Rotation paths and how fast each direction turns (degrees each step)
Each turn is a multiple of 5 degrees from 10 to 175, or 0.
Each row of a path follows its step; steps can be skipped.
path 1
step 2: [  6  21 -17  -3  50   8  -2  41   6  28  15 -11  18  32  13  16 -22   4
  44 -20  -4   0  14 -15  31 -22 -17   5 -14  -4  -1  22  -7  -5  32   4
 -21  31   3  14 -13 -11]
step 3: [-26  25  30   5 -10 -22   7  -1  18  -3   1 -14  27  -5  -9  16 -25 -14
  57  20  -5 -34 -31  12  -5  -2  -6  -7  -3  38  10   0  26  12  22   8
  36 -18 -17 -15  -4   5]
step 4: [ 21 -14  16  13  26   7  22  -3 -13 -25  -7 -50   7  -6   7 -15  11  28
  12 -31  14  27 -31  13  22  37 -30  13  -1  12  32   7   0 -11 -20  22
  -1 -26 -20   2 -11  10]
step 5: [ 22  12  17 -32  59  -7   6  50   9  28  20   5   5 -10   9   5 -23  39
  21  20  -7  18  22  13  -2  10 -27  -6   8  -9 -16  -1  -4   8   6 -12
 -15  13 -10 -25  -6 -19]
step 7: [ 30  34  14  31  26 -10   8  11   7  12   6 -20  18  35  -9 -13  -6 -14
  17 -26  11  -1 -21 -13  38   2 -27   4 -25  12  31  -4  40 -24 -11  16
   9 -24 -10  14 -18  14]
step 9: [-30  -7 -10 -17  13 -15 -29  24 -31 -23  19 -13  13   4  22  18 -17   1
  25 -16 -10  29 -24   0 -13  40 -41 -11  19  -7   8   3 -24   3  -6  29
  -8  -7 -21 -27 -23 -17]
step 10: [ 17  24  46 -13  35   9 -14  41 -15  23 -16   2  -1  24 -12   6 -16  -9
  -3  -9 -22  12   6  13  14 -28 -22  -9 -39  -2  30  -6  40   8 -14  10
  14  -2 -30  -4   0 -15]
step 12: [-13  21 -10  -6  13 -10  -2  12   5 -20  15   1  20  24   5 -13  10   7
  70 -19   2  13 -49   6   4  26  -4 -25   5   7   2 -15  16 -16  12  10
 -30 -18  -4 -33 -21  16]
step 14: [-24 -12  18 -15  24  20 -19  17 -13  48  32 -13  14 -20  -1  17  -2  11
   3 -13  15  11  -5  -8   5  15 -72   6  -7   2  19  18  -1 -12  24 -15
  13  11 -27  11   5  -6]
Speeds:
[ -2  -7   4  -3  -3  13  -2   0   7  -2 -11   9  -2 -10  -9  -1   2   2
  10  -4  -3   6  -8  13   5  -8   7  -7  -3   1   3  -1   9   6  -2  -2
  -5   5  -7  -1  14   1] -> 160
[  1   3   3   6   9   3   8   1   6   7   0  -6  -2  -1 -19  -1   2  -4
  -6  -4  -9   0   3  -1 -10   8   1 -13   8   4   5   8 -11  -8   3  -6
 -10   5   0   5   2  -1] -> 115
[  1   3  -1  -3   5   7  -1  -6  -2   6  -3  -6  -3  -4   1  -3   2  -5
  -5   5  -7   4   2   9  13   9   2   1  -7   1   5  -9   1  -2  -8  -9
   9 -14   2  20  -4  -7] -> 115
[  4  -6   3   6   6  -2   5   5  -6   5   3  -3 -10  14   6   1   3  -4
   7   3  -3  -2 -16  -3   2  -2  -2   2   1 -11   2 -15  -1  -6  -5   1
 -11   6   5   5  12  -3] -> 140
[  5  -1  -4  -7  -3   6  -3   3   5  -4  10   7  12   1 -11  -4  -9   0
   1  -8   0  10  -1  -9   5  -1  -1  10  -9   4   8 -11  -1  -9  -1  -4
 -13   3   6  -2  -9  -2] -> 145
[  1   9   0 -12   6  -9   6  -4   0   2  -8   4  -5  10 -11   1  -6  14
   0  13  -1  -8   7   1   6 -13   0  -4   0   7  -3  -1   6   2  -8   2
  -9  -1   2  -1  -4  -7] -> 140
[ -4   4   5   2  -9   0   5   2 -14   4   5   5  -5   0  -3  -1 -19  -8
  -7  -7   4  -9  -1   3   8  -9  -1  -2   0   6   9  -2  -6  -1  11   4
   6  -3  -9   2   9  -3] -> 100
[ -4   4   0   4  -5  -5  -8  -9  -7  -5  11  -2  -1  -1  -4   5   2  -7
   9   1  -7   2 -10   2  -5  -4   5  -9 -10   7  -6   5  -8   0  -9   0
  -1 -12   6 -13   1 -12] -> 120
